W =
 1.47  2.23  0.33  2.49 -1.67 -0.56  0.30 -1.52
-0.81 -2.14 -3.29  1.09  1.91  2.00  3.83  4.00
-1.71 -1.35  0.37 -0.23 -3.15  0.08 -4.25 -0.96
 0.17  0.28  2.94 -0.08  1.53  3.10  2.47 -2.04
-0.61  4.75  5.20  4.08 -1.80  0.04  3.09 -3.38
-0.57  0.22  0.52 -4.10  0.86 -4.20 -1.59  3.05
 5.92 -1.00 -1.02 -2.38  0.29 -3.09 -0.74  2.24
-1.92  1.18 -2.20  1.34  0.56  0.78 -1.72 -1.78
Counting starts at 0.
What is the entry at row 2, column 0? -1.71
What is the entry in row 0 and column 0? 1.47
What is the entry just right of -0.81? -2.14
What is the entry in the bottom-right corner? -1.78
What is the entry directly above the smallest entry? 3.83
What is the entry at row 0, column 1? 2.23
What is the entry in row 0 and column 2? 0.33
What is the entry just right of the smallest entry? -0.96
What is the entry directly below 3.09? -1.59
What is the entry directly below the largest entry? -1.92
What is the entry just left of -0.56? -1.67
What is the top-right entry? -1.52
The entry just right of the largest entry: -1.00
What is the entry at row 1, column 0? -0.81
What is the entry in row 2 and column 1? -1.35
What is the entry just left of the smallest entry? 0.08
The entry just right of 1.34 -> 0.56
The entry just left of 0.29 -> -2.38
The entry directly below -4.25 -> 2.47
What is the entry at row 1, column 2? -3.29
What is the top entry of the column that holds the smallest entry? 0.30
The bottom entry of the column that holds the smallest entry is -1.72
What is the entry just left of 2.47? 3.10
What is the entry in row 2 and column 2? 0.37
What is the entry just left of -1.80? 4.08
The entry directly above 0.56: 0.29

grid = [[77, 167, 71, 74, 156, 115, 124, 185, 171, 151, 45], [163, 160, 129, 83, 102, 11, 102, 127, 128, 50, 89], [68, 134, 68, 106, 144, 182, 133, 143, 155, 154, 71], [78, 81, 157, 31, 166, 127, 70, 112, 34, 99, 131], [146, 103, 93, 151, 67, 133, 131, 77, 125, 119, 132], [96, 69, 197, 97, 165, 62, 80, 159, 122, 113, 66], [132, 127, 126, 60, 140, 81, 107, 150, 130, 128, 82], [140, 97, 102, 145, 62, 153, 126, 40, 86, 100, 158], [136, 127, 139, 47, 147, 110, 103, 129, 114, 110, 90]]
The entry just left of 143: 133
The entry just right of the largest entry is 97
The 1st entry in reading order -> 77
Which number is the entry just left of the largest entry? 69
Which number is the entry just right of 171? 151
The entry just left of the centre entry -> 67
The entry just left of 154: 155
Which number is the entry just left of the smallest entry? 102
Which number is the fourth entry in reading order? 74
The third entry in reading order is 71
Which number is the entry just right of the centre entry? 131
The minimum is 11
Which number is the 2nd largest entry? 185
The entry just right of the smallest entry: 102
The entry just left of 144 is 106
The entry just right of 150: 130
Which number is the centre entry? 133

m =
array([-10.92,   8.56,  -9.61,  -0.93,  14.87,   7.56,  16.01,  21.42,
        14.19])
The median of all entries: 8.56
What is the entry just right of -0.93? 14.87
The entry just left of -0.93: -9.61
The entry just left of 21.42 is 16.01
